Each row is where one point has got to under a steady rotation. How many ticks took it there?
The counts run from 0 to 436.
[125 118 116 111 108 146 108 185 133 136 108 101  63 162  83 145 107 120
 135 167 144 145 110 170 131  81 113 192 122 111 131  60 135 135 151 134
 111 126 105 115 115 144 145 126  98  84 145 148 150 158  92 136 101 145
 148 105 132]	425
[116  63 112 156 136 156 107 116 135 137 114 133 128 116  46 143 142 169
 101 152 128 128 125 123 115  92 144 127 108 103 158 112 137 152 111 162
 130 117  95 107  83 126 121 110  94 132 117  98 162 161 140 165 108 114
 146  93  76]	189
[113  74  96 147 121 137 108 109 126  97 102 105 117 127  69 155 122 145
 127 135 190 146 115 125  91 116 165 139 101 113 155  85 119  76 134 156
 133  73 103  93 129 128 121 157 101 138 146 140 140 164 130 122  91 135
 144  73 118]	88
[147 128  95  92 119 125 138 165 152 139 117  38 120 139  63 147 159 116
 145 127 155  72 111 138 126 109 119 141 127 204 113 111  88 122 128 150
 117  93 110  94 133 160 141 136 135 126 152 150 118 110  78 138 113 131
 123 115 104]	344
[112  72  86 136 118 161 110  94 156 145 139 105 147 131  85 164 151 133
 140 134 156  82 112 154 112 121 129 107 150 140 132 101 100  77 150 157
  89  74  76  83 132 154 138 163 122 140 121 105 116 140 101 133 119 132
 140  79 132]	102
[107 104 106 115 114 156  95 131 173 133 119 116 137 135  94 146 153 122
 134 142 115  78 111 160 106 116 131 140 158 153 120 119 130 107 152 106
  80  57  77 117 146 140 142 165 121  94 125 107  90 116  77 123 124 147
 140  82 150]	57
[151  87 102 107 157 136 115 125 148 142 123 121 162  99  58 147 178 136
 144 135 126  82 124 126  93 117 155 127 144 179 111 147 119 124 124 134
 103  65  91 119 116 126 122 170 122 103 137  87  99 102 114 140 120 118
 114  85 109]	297
[114  98 114 126 107 169 152 164 174  71 104  97 106 137  65 149 150 141
 128 138 187 162 100 133 108 117 167 124 103 111 167  99 130 110 120 127
 138 101 126 144  73 128 136 138 129 137 153 103 154 151 105 131 122 152
 136 137 130]	371
[137 114  92 104 135 107 132 135 146 114 137 111 153 103  53 135 195 110
 103 107 177 107 113 117 101 133 179 108 146 169 145 149 136 108 133 126
 146  64 128 129 115 135 126 150 146 150 161  97 131  80 101 128 119 129
 139 115 102]	306
[109 100 100 136 120 158 138 125 189 110 121  77 166 115  51 143 180 143
 112 120 155  83 110 115 109 130 157  90 130 165 156 143 102  91 146 125
 118  72 110 122 102 142 144 130 138 146 128  98 134 104  79 146 133 140
 124 128 113]	349
[102 118 138 125 112 160  97 155 158 118  97 135  92 135  65 119 133 148
 128 172 135 149 109 142 102 104 150 167 105  97 164  90 179 140 164  84
 121 125 124 152  78 132 159 118 110  84 134 128 144 146  91 129 115 150
 169 112 134]	419
[133  82 113 148 143 157 117 155 142 100 107 134 121 132  67 152 140 148
  75 123 123 144 122 125 107  87 154 141 120 106 149 129 140 174  77 172
 145  93 106 141  83 122 102 123 106 135 135  80 176 170 142 154 120 109
 117 101  77]	233
[106 128  98 116  96 175 115 160 125 126  96 125  77 162  86 130 119 142
 117 154 133 136  89 160 109 105 119 150 126 102 143  81 146 150 120 136
 153 139 145 106  94 170 169 141 110 123 166 141 129 156  97  89 146 155
 175  96 169]	128
[ 89  75 106 158 104 198  90 112 167 108  86 110 140 147  86 158 127 170
 124 141 121 102 118 143 103 112 133 137 111 125 143 117 110 113 146 142
 113  77  89 104 111 145 139 149  89 139 132 117 104 174 107 125 113 124
 145  73 141]	94
[123 132  94 110 112 106 108 129 138 123 134  52 110 147  72 134 140  97
  99 120 159  87 130 144 121  99 121 158 145 167 122 113 126 101 149 134
 111  60  96  88 172 160 116 131 120 115 149 162 115 104  80 134  89 114
 157  91 103]	54
[123 130 129  93 117 136 118 157 142 161 128 126  80 133  59 119 137 116
 135 174 163 129  94 167 114 106 150 157 138 118 142  79 182 129 188  87
 112 126 134 132 105 136 171 130 133  84 141 141 140 103  78 114 123 163
 180 124 148]	411
[132  88  94 111 141 153 117 145 163 128 138 143 165 126  75 140 177 111
  92 112 107  80 112 146 105 106 147 114 178 143 135 151 140 152  99 147
 110  68  87 132 105 131 124 159 142 114 127  57 125 111 104 141 139 120
 117  99  96]	254
[160  82 109 111 152 121 121 143 130  99 105 115 133 108  56 152 144 138
 120 131 155 137 129  99  86 103 174 145 110 154 128 127 108 121  97 169
 136  71 103 111 118 107  92 158  93 130 134 113 134 140 133 142  92 104
 109  88  79]	284
[119 102 119 108 135 187 121 149 140 154 125 175 100 143  66 142 137 134
 121 163 126 134  97 181  96 100 129 131 152  81 153  80 156 161 117 128
 124 140 125 127  66 138 171 152 118 108 142  82 153 144 124 100 149 144
 163 107 143]	173
[139 146 107  81 117 143 133 198 147 130 108  98  77 137  67 127 145 120
 157 162 161 132  90 155 101 110 142 156 124 134 126  78 142 121 153 118
 132 132 141 130  95 145 162 155 129  96 171 133 133 125  84 100 133 165
 150 124 159]	367
[138  87 127 122 149 138 115 130 120 124 117 180 114 106  51 131 151 143
  97 137 142 162 113 134  81 105 170 144 119  89 157 116 173 153 101 141
 153 104 127 149  75 100 125 144 110 113 140  72 168 138 142 137 113 117
 152  96  92]	225
[124 142  83  98  88 135 129 170 146 109 127  92 100 168  93 125 139  99
  96 115 168 117  90 172 110 116 129 149 167 132 139 101 154 119 136 123
 130  86 132 115 151 163 146 154 145 123 167 128 115 111  73  84 120 152
 170 109 159]	69
[133 146 108  83 149 117 100 137 126 156 123 146 136 113  60 109 175 133
  96 146 107  92 122 129  89 113 133 142 155 145 134 149 183 172 123 115
 144  96 145 154 121 139 145 138 120  98 158  96 118  82  93 123 126 122
 174 102 109]	259
[131  91 111 109 156 143  96 144 134 115  76 137 129 106  54 133 139 177
 132 149 109 134 128  96  72 110 161 165 103 133 124 134 141 149 107 141
 137  86 120 145  95 112 116 163  85  99 145 103 121 140 123 144 110 116
 121  78 106]	282
[152 122  99  94 127 130 110 190 134 133  84  88 111 139  74 139 135 132
 137 141 109 105 120 129  98  93 105 175 124 178  97 131 108 161  87 168
 126  96 118 109 128 148 113 156  99  94 167 137 101 139 101 128 101 115
 111  81 107]	287
[142 130 108 113 143 114 115 163  95 141  98 108  88 129  56 118 126 142
  96 150 108 120 132 123 103  88 118 182 115 148 123 126 147 188  89 157
 156 119 130 118 119 149 115 106  81 111 153 135 141 131 113 148 100 104
 146  88  67]	236
[154 116 103 117 121 142 140 193 137  80  87 107 111 144  72 151 141 119
  93 103 135 150 108 119  88 104 145 163 117 141 126 135 129 150  67 170
 161  86 133 134 101 132 103 141 116 131 173 107 143 153 115 122 123 124
 107 113  96]	278
[ 86  77 109 170 103 178 103 102 163  99  95  91 143 143  81 158 128 166
 107 118 141 112 116 129 109 113 133 125 114 125 147 121 109 100 134 141
 117  64  80  97 116 154 130 130  98 156 127 129 125 168 110 133 115 130
 144  78 119]	95
[104 147 101 113  93 147 123 132 125 143 108 109  94 142  67 109 137 134
  92 141 159 114  92 152 110 117 122 129 135 110 154  93 170 132 141 121
 162 123 173 114 117 172 172 119 132 148 173 146 143 110  89  91 133 164
 207 106 143]	120
[132 101 100 130 112 109 108 121 146 110 124  69 124 137  77 146 143 117
  97 110 173  94 119 136 116 109 138 148 141 161 128 122 119  90 154 142
 110  44  89  98 157 152 106 124 118 135 141 145 125 127  89 143  85 118
 149  92  92]	53
[127  70 124 125 136 162 116 147 156 121 106 111 106 116  53 150 132 159
 175 167 164 143 110 121  99 112 180 138  97 110 138  74 119  90 154 132
 116 115  98 119  77 108 136 164 107  95 132 120 144 151 108 145 108 147
 115 107 128]	377
